The same turns and mirrors carry the whole set onto itself and the rows of a family onto each other. Which other rows belong to the same family as each row named below? List them in the order they appear above.
These 32 rows form 4 families of 8 rows each.
k_137: [ 11  16  -1  20  14   4  23   5 -28  15  14 -16  49]
k_349: [ 21 -15 -21 -11  37  10  -2  -1 -30  16   9 -18  26]
k_275: [ 24  11 -20 -28  40  22  47   4 -24  20   7 -12 -12]
k_533: [ -4  23 -18  -5   6  -5  56  34 -33  25  27 -21  26]
k_857: [ -3  16  -7   8  11 -19  13  12 -52  17  37 -12 -28]
k_435: [-11  -7  -7 -26  42   9  -8  -2  -7  14   7 -17   9]
k_883: [ -4  13  -3  -2  27  20   7 -21 -20   9  27 -32  40]
k_8: [-17  17 -29 -22  26   9  42  17 -17  38  31 -43   1]
k_593: [ -4  15  -6   2 -19  14  14  15  -8  -4  12 -17  25]
k_16: [  5  54   5   6  28 -19  12  -5 -11  38  17   3   9]
k_591: [-18  30 -15   0 -12 -22  18   8 -24  47  26 -14 -19]
k_692: [ 11  21  -1  -1 -22 -19  28   9 -40  35   6 -27 -20]
k_372: [  9  24  -7 -52  14 -34  21 -15 -14   4  22   8  -2]
k_311: [ -6  -9 -25 -24  35  21   9 -12 -28  25  26 -39   3]
k_189: [ 43  22 -14 -16  20 -37  19  -7   1  10  30 -25  19]
k_456: [-14  20   0  -9   0  -3  69  -4 -20  26  22 -31  18]
k_596: [ 13  30  -3 -16  29 -32   5  -9   5  27  -1   8  -6]
k_567: [-15  38  -7   0  18   7  40   8  -9  22  32 -35  37]
k_589: [ 19  17 -24 -25  -7   6  59  11  -1  13  15 -29  16]
k_785: [ -7   6   6  13   6   2  16 -14   0  21   3 -29  34]
k_110: [ -1  20   0  13  -6 -28  18 -15 -17  37   0  -2 -17]
k_582: [ 23  13  -4 -48  -7 -17  23  -5 -51   6  23 -19 -11]
k_172: [-17   7 -13 -48  37   4  45   8 -28  19  26 -19  -7]
k_719: [ 35  32   7 -41  27 -19  -1   2 -20   4   9  -6   9]
k_715: [  5  -7 -38 -37  29   1  30  29 -35  26  24 -24   3]
k_329: [ 10   5 -16 -23  -6 -29  -4   5 -27  -7  45 -21   3]
k_909: [ 28  26  -7 -36  28 -18   7 -36 -17  17  28  -3  18]
k_262: [ -5  15  -4 -23 -20 -30  34 -20 -36  14  23  -1 -14]
k_735: [  5   2 -27 -42 -12 -20  13 -22 -32  26  37 -20 -10]
k_750: [ 24  40  10   5  12 -21   5  15 -10  32  -7 -15   0]
k_670: [  0   9  -2   0  28  30   2   7 -30   3   4  -1  -3]
k_356: [ 31  33  -4  16  37 -26  36   1 -24  34  22 -16 -12]

The rest of the family of k_750: k_137, k_349, k_533, k_692, k_582, k_719, k_715
The rest of the family of k_591: k_435, k_16, k_456, k_785, k_172, k_909, k_735
The rest of the family of k_329: k_275, k_857, k_593, k_189, k_589, k_670, k_356

The same turns and mirrors carry the whole set onto itself and the rows of a family onto each other. Which other rows belong to the same family as each row named below? List them in the order they appear above.
These 15 rows form 3 families of 5 rows each.
k_754: [-22  37  10  13  20 -13  13  -1  14  15   4 -19   0  32 -26   9 -26  41
   9  10 -32  -1  -2  13   9  15  21]
k_999: [-20  27  14 -33  -4 -14  13   8   6   0  21 -26 -16  11  34   0 -26 -19
 -16  14 -53  11   8  14   0  11 -26]
k_384: [-42   7  18  20  19 -21  -8  16   8  -6   2   1 -19   7  -4 -11 -26  44
  -8  37  -5   7 -18   6   2   8  42]
k_113: [-28  20   4 -24 -21 -10   0  17   9   0  25 -39 -16  -9  49 -23 -24 -13
 -16  17 -22  15  -5  15 -19  18 -18]
k_360: [-26  37  -2  21   4  -8   4   4  19  20   8 -38   5  18 -16 -10 -25  46
  14   7  -7   1 -13  16  -8  24  24]
k_632: [-33   9  14 -26 -12 -16  -3  20   4 -10  22 -21 -26 -10  51 -19 -24 -15
 -25  29 -27  16  -5  10 -11  10 -12]
k_160: [-28  12  21 -31  -1 -18   5  13   2 -11  19 -13 -27   2  42  -5 -26 -19
 -26  27 -46  14   4  10   0   6 -17]
k_936: [-19  31   4 -28 -16  -9   9   9  10   6  25 -42 -10   4  38 -11 -24 -16
 -10   8 -39  11   4  16 -12  19 -28]
k_6: [-25 -13  15 -30 -16  11  36  -2  29  15  12  11   4 -40 -34   7  -5  16
   3   3   2  -7  35  -2  18   1  -1]
k_239: [-29 -21  18 -28 -15   8  32   2  27   9  11  18  -2 -45 -29   5  -5  16
  -1  10   7  -5  32  -4  17  -1   4]
k_706: [-32 -23  13 -26 -20  10  28   5  28  10  12  13  -1 -52 -25  -3  -4  18
  -1  10  17  -4  27  -3  11   2   6]
k_808: [-33  18  23  13  30 -21   5   5   8  -1   1   4 -14  26 -19   9 -27  40
  -5  29 -30   3  -6   7  17   6  32]
k_792: [-29 -16   8 -25 -25  13  30   4  31  16  14   3   4 -50 -26  -5  -4  19
   4   4  18  -5  28  -1   7   6   3]
k_171: [-39  19   2  25   3 -13  -9  15  15   7   7 -25  -7   2  -3 -22 -24  48
   3  24   9   6 -23  12 -12  19  36]
k_637: [-24 -11   9 -27 -23  14  35  -1  32  19  14   2   7 -43 -32   2  -4  18
   7  -1  10  -7  32   0  12   5  -1]

The rest of the family of k_637: k_6, k_239, k_706, k_792
The rest of the family of k_632: k_999, k_113, k_160, k_936

The same turns and mirrors carry the whole set onto itself and the rows of a family onto each other. Which other rows belong to the same family as each row named below? List them in the order they appear above.
These 28 rows form 7 families of 4 rows each.
k_489: [ 30  26  -8  19 -16 -19   7 -11  23 -14 -10 -16  14]
k_633: [  2  -9  10   7 -14   6 -17  22 -51   9  17   7  15]
k_615: [ 18  31  -3  13 -15  -8  14   3  25 -24 -17   4  17]
k_47: [-20  -7   5  34  18  -2  28   9 -11  -1   1  -2  15]
k_430: [ 27  35  12  -1 -17  -9  11   6  23 -21 -14  -8  20]
k_96: [ 24  23 -15  15 -19  -9  12   0  23 -26  -7  -4  19]
k_563: [ 13  -5   8  13 -10   6 -27  10 -46  10  25 -12  15]
k_771: [ -1  -3  18  -2  -7 -13 -34  16 -40  10  14  -6  22]
k_836: [ 20  25  -1  -5 -24 -15  -7 -10  26 -12 -18  -7  19]
k_515: [ 13  -6   5   8 -15   1 -19  28 -43   4  32  -2  19]
k_474: [  6   5  30   0  -8   7 -20  29 -42   0  16  -3  22]
k_604: [ 38   4  -1 -27 -34  10  16   5 -13  26  13  -1  -3]
k_225: [ 27  -8   2 -35 -22   9  10   2  -4  15  12 -13 -19]
k_389: [ 28  26 -11   4 -22 -21  20  -3  20 -16 -17   1  12]
k_485: [-24   0  19  16  19 -15  18  -5   0   9 -16  -7  16]
k_753: [-24 -12  11  17  18 -13  18   4  -5 -11 -11  -6  -4]
k_64: [-18   1   4  29  17 -11  24   4 -17  -8 -16   6  16]
k_780: [ 15   2  13  -4 -13   1 -17  31 -46   9  27   4  16]
k_952: [ 37   4 -11 -35 -20  12  20   1  -2  13  10  -5 -10]
k_374: [-12  -1  10  34  25  -8  19  -5 -17   2  -5 -14  15]
k_87: [ 40   1  -8 -35 -16  -5  18  -3 -11  22  14  -6  -4]
k_250: [ 25   1   7 -41 -13  10   7  -8 -11  31   6 -13   3]
k_85: [ 25  31 -10   2 -11  -7   9 -10  17 -23 -18   3  23]
k_631: [ 39   3  -9 -27 -19  15  26   2  -5  19  19 -11   0]
k_135: [ 41   6   0 -18 -21  15  14  -9  -6  29  16 -20  -2]
k_855: [-25  -9  10  29  16 -10  19  13 -14  -1  -1   5   5]
k_915: [  9  -2  20   7 -17  -6 -17  25 -41  19  28   5  21]
k_9: [-27  -8   8  32  11  -1  14  -3  -8   2  -8   8  10]

The rest of the family of k_85: k_87, k_915, k_9
The rest of the family of k_96: k_47, k_515, k_631
The rest of the family of k_225: k_430, k_474, k_753
The rest of the family of k_64: k_633, k_604, k_389
The rest of the family of k_836: k_771, k_485, k_250

